[[ 57.8  10.2   5.7 -29.1  21.6  49.0  18.7]
 [-12.8  26.9 -26.3  36.5  30.4 -15.8  51.5]
 [  5.6  -8.3   1.9 -18.3  -3.6  17.4 -18.0]
 [ -0.1  16.1   1.7   5.0   3.0   1.4  10.9]
 [-12.6  -9.7  10.7  -8.7 -17.4  -3.9 -27.6]
 [ -1.6 -22.3   2.6 -18.3   7.3   2.5 -20.9]
 [  8.3 -13.4 -13.5 -11.7  19.0  13.7   0.8]
 [-23.3  22.7 -47.1  34.4  38.4  -6.2  49.3]]
=>
[[ 49.3  -6.2  38.4  34.4 -47.1  22.7 -23.3]
 [  0.8  13.7  19.0 -11.7 -13.5 -13.4   8.3]
 [-20.9   2.5   7.3 -18.3   2.6 -22.3  -1.6]
 [-27.6  -3.9 -17.4  -8.7  10.7  -9.7 -12.6]
 [ 10.9   1.4   3.0   5.0   1.7  16.1  -0.1]
 [-18.0  17.4  -3.6 -18.3   1.9  -8.3   5.6]
 [ 51.5 -15.8  30.4  36.5 -26.3  26.9 -12.8]
 [ 18.7  49.0  21.6 -29.1   5.7  10.2  57.8]]

[[ -6.4  -1.7  -1.0  -3.3   2.0   0.9   0.6  -5.2   9.3   2.6  -3.6  -1.7
   -6.3   0.1]
 [-74.6  52.7 -12.8  -4.8 -35.1 -10.5   7.0  16.8   2.0  16.0  17.6 -24.6
   31.7 -46.4]
 [-74.7  52.5 -12.7  -4.8 -35.3 -10.4   6.9  16.8   2.2  15.8  17.5 -24.6
   31.8 -46.3]
 [-74.2  53.0 -11.9  -2.9 -29.3 -11.7   7.7  15.9   3.2  16.0  15.2 -23.8
   30.4 -42.9]
 [-75.2  52.8 -12.5  -5.2 -35.4 -10.7   7.2  16.9   2.2  16.2  17.8 -24.4
   31.6 -46.7]
 [-73.8  51.5 -11.0  -3.7 -30.9 -11.0   7.6  15.8   3.1  15.7  15.9 -23.0
   30.8 -43.6]]
=>
[[-43.6  30.8 -23.0  15.9  15.7   3.1  15.8   7.6 -11.0 -30.9  -3.7 -11.0
   51.5 -73.8]
 [-46.7  31.6 -24.4  17.8  16.2   2.2  16.9   7.2 -10.7 -35.4  -5.2 -12.5
   52.8 -75.2]
 [-42.9  30.4 -23.8  15.2  16.0   3.2  15.9   7.7 -11.7 -29.3  -2.9 -11.9
   53.0 -74.2]
 [-46.3  31.8 -24.6  17.5  15.8   2.2  16.8   6.9 -10.4 -35.3  -4.8 -12.7
   52.5 -74.7]
 [-46.4  31.7 -24.6  17.6  16.0   2.0  16.8   7.0 -10.5 -35.1  -4.8 -12.8
   52.7 -74.6]
 [  0.1  -6.3  -1.7  -3.6   2.6   9.3  -5.2   0.6   0.9   2.0  -3.3  -1.0
   -1.7  -6.4]]

[[ 38.8  -9.9  -9.3  -9.1]
 [-54.2  21.9 -44.9 -37.6]
 [  2.3 -13.3 -22.3  51.1]
 [ 23.5 -40.0  13.9 -30.5]
 [  0.5  63.5  38.5  55.4]
 [ 36.7 -39.4 -18.4 -33.1]
 [-50.8  13.1  21.0 -11.7]
 [ 61.9 -51.4 -60.1 -16.4]
 [-19.3 -53.5  21.0   8.5]]
=>
[[  8.5  21.0 -53.5 -19.3]
 [-16.4 -60.1 -51.4  61.9]
 [-11.7  21.0  13.1 -50.8]
 [-33.1 -18.4 -39.4  36.7]
 [ 55.4  38.5  63.5   0.5]
 [-30.5  13.9 -40.0  23.5]
 [ 51.1 -22.3 -13.3   2.3]
 [-37.6 -44.9  21.9 -54.2]
 [ -9.1  -9.3  -9.9  38.8]]

[[ 35.1 -35.6  -7.5]
 [-25.7  -0.9  11.9]
 [ 71.0  77.4 -33.3]]
=>
[[-33.3  77.4  71.0]
 [ 11.9  -0.9 -25.7]
 [ -7.5 -35.6  35.1]]

[[  0.9  64.6 -56.4  39.6 -22.4  16.0  25.1 -49.7 -51.4   0.0]
 [-24.3  22.2 -11.2 -71.1 -11.1  32.9 -14.7   7.5 -48.4 -15.2]
 [-53.8  11.5 -25.2 -45.8 -32.3  46.2 -26.8   3.6   0.1 -65.3]
 [  3.4   7.4  14.9 -32.1  42.3 -46.4   8.4  43.9  30.1 -26.5]
 [ -7.0  23.9   4.9 -42.8  34.3  38.7  -2.4 -46.7  19.0  45.0]
 [-10.6 -43.3 -33.1 -49.8  45.7  40.0  47.8  -5.1  49.4 -21.9]]
=>
[[-21.9  49.4  -5.1  47.8  40.0  45.7 -49.8 -33.1 -43.3 -10.6]
 [ 45.0  19.0 -46.7  -2.4  38.7  34.3 -42.8   4.9  23.9  -7.0]
 [-26.5  30.1  43.9   8.4 -46.4  42.3 -32.1  14.9   7.4   3.4]
 [-65.3   0.1   3.6 -26.8  46.2 -32.3 -45.8 -25.2  11.5 -53.8]
 [-15.2 -48.4   7.5 -14.7  32.9 -11.1 -71.1 -11.2  22.2 -24.3]
 [  0.0 -51.4 -49.7  25.1  16.0 -22.4  39.6 -56.4  64.6   0.9]]

[[-12.3 -48.0  29.0 -31.9 -13.1 -26.0  -9.4 -26.6 -35.9 -38.7]
 [ -5.4 -24.8  -5.6   9.5   4.0 -13.7   0.8  -3.4  -1.4 -14.3]
 [ -8.4 -42.9  31.6 -36.4  -9.5 -22.5 -10.5 -35.1 -37.6 -36.6]
 [ 22.0  -6.7 -17.6  20.8  20.7 -19.8 -10.8 -29.3  14.3  -7.4]
 [  3.3 -41.6   1.8 -58.0 -52.3 -26.7 -48.6 -51.4 -61.5 -48.2]
 [ -4.3 -53.8 -17.2 -58.3 -46.1 -12.1 -47.3 -68.0 -74.6 -52.5]
 [  0.8  34.1  29.9 -63.2 -61.6  13.4 -25.1  12.8 -33.9   6.3]
 [-25.0   8.3  11.0 -57.5 -33.0  46.7  -2.3  -6.6 -51.7   3.4]]
=>
[[  3.4 -51.7  -6.6  -2.3  46.7 -33.0 -57.5  11.0   8.3 -25.0]
 [  6.3 -33.9  12.8 -25.1  13.4 -61.6 -63.2  29.9  34.1   0.8]
 [-52.5 -74.6 -68.0 -47.3 -12.1 -46.1 -58.3 -17.2 -53.8  -4.3]
 [-48.2 -61.5 -51.4 -48.6 -26.7 -52.3 -58.0   1.8 -41.6   3.3]
 [ -7.4  14.3 -29.3 -10.8 -19.8  20.7  20.8 -17.6  -6.7  22.0]
 [-36.6 -37.6 -35.1 -10.5 -22.5  -9.5 -36.4  31.6 -42.9  -8.4]
 [-14.3  -1.4  -3.4   0.8 -13.7   4.0   9.5  -5.6 -24.8  -5.4]
 [-38.7 -35.9 -26.6  -9.4 -26.0 -13.1 -31.9  29.0 -48.0 -12.3]]

[[-39.8  -6.2 -11.9 -12.7 -43.7 -22.1  32.5  27.7  42.5  38.6 -14.3 -34.0
   22.9]
 [-10.8 -31.7  10.0  51.8  50.9  27.1 -29.5  12.1   0.0 -42.5  46.2 -42.8
  -12.0]
 [ -7.9 -11.4  -7.1  31.3  35.3  38.3  13.5   0.0  20.0  -9.4  26.9  56.8
    0.0]
 [-25.1   0.0 -17.5  22.6 -15.1  23.7  31.3  57.3  66.8   0.0  13.4  12.8
   13.4]
 [  0.8   8.1 -26.7   0.0  -4.2   9.7   9.5 -18.9  14.9 -12.8  -8.0 -22.7
    0.0]]
=>
[[  0.0 -22.7  -8.0 -12.8  14.9 -18.9   9.5   9.7  -4.2   0.0 -26.7   8.1
    0.8]
 [ 13.4  12.8  13.4   0.0  66.8  57.3  31.3  23.7 -15.1  22.6 -17.5   0.0
  -25.1]
 [  0.0  56.8  26.9  -9.4  20.0   0.0  13.5  38.3  35.3  31.3  -7.1 -11.4
   -7.9]
 [-12.0 -42.8  46.2 -42.5   0.0  12.1 -29.5  27.1  50.9  51.8  10.0 -31.7
  -10.8]
 [ 22.9 -34.0 -14.3  38.6  42.5  27.7  32.5 -22.1 -43.7 -12.7 -11.9  -6.2
  -39.8]]
---
[[ -8.4 -25.2  15.8   5.9   4.9]
 [-19.3 -58.3  41.0  14.4   7.2]
 [-11.4 -36.9  43.8  12.4 -11.9]
 [ -3.1  -3.6 -41.7  -7.3  41.2]]
=>
[[-58.3  41.0]
 [-36.9  43.8]]

[[-50.1 -54.7 -37.4  14.5]
 [ -3.4 -30.0 -33.1 -65.2]
 [-23.2 -20.4  56.0 -72.5]
 [-15.3 -63.1   4.4 -60.5]]
=>
[[-30.0 -33.1]
 [-20.4  56.0]]

[[ -0.8 -16.7   6.3  -1.6]
 [ -3.3 -58.8  19.9   5.3]
 [ -0.1   1.0  -0.5   3.5]
 [ -1.5 -17.2   1.1   3.1]]
=>
[[-58.8  19.9]
 [  1.0  -0.5]]

[[ 7.7 72.5 51.7 17.4 29.7]
 [ 1.4 12.1 10.6  7.0 14.9]
 [ 2.0  4.7  7.4  5.1  6.6]]
=>
[[12.1 10.6]
 [ 4.7  7.4]]

[[-56.4   6.1  63.5 -13.3]
 [  3.7  64.6 -10.7 -57.2]
 [  3.2  64.0 -11.5 -57.7]
 [ 36.8 -51.4 -34.2  48.1]]
=>
[[ 64.6 -10.7]
 [ 64.0 -11.5]]

[[-13.6  46.3   4.7 -76.4]
 [-37.6  35.7 -30.0 -44.2]
 [-27.3  48.9 -29.4 -38.1]
 [-17.7  40.3   4.5 -78.4]
 [-13.5  46.8   4.5 -76.4]]
=>
[[ 35.7 -30.0]
 [ 48.9 -29.4]]
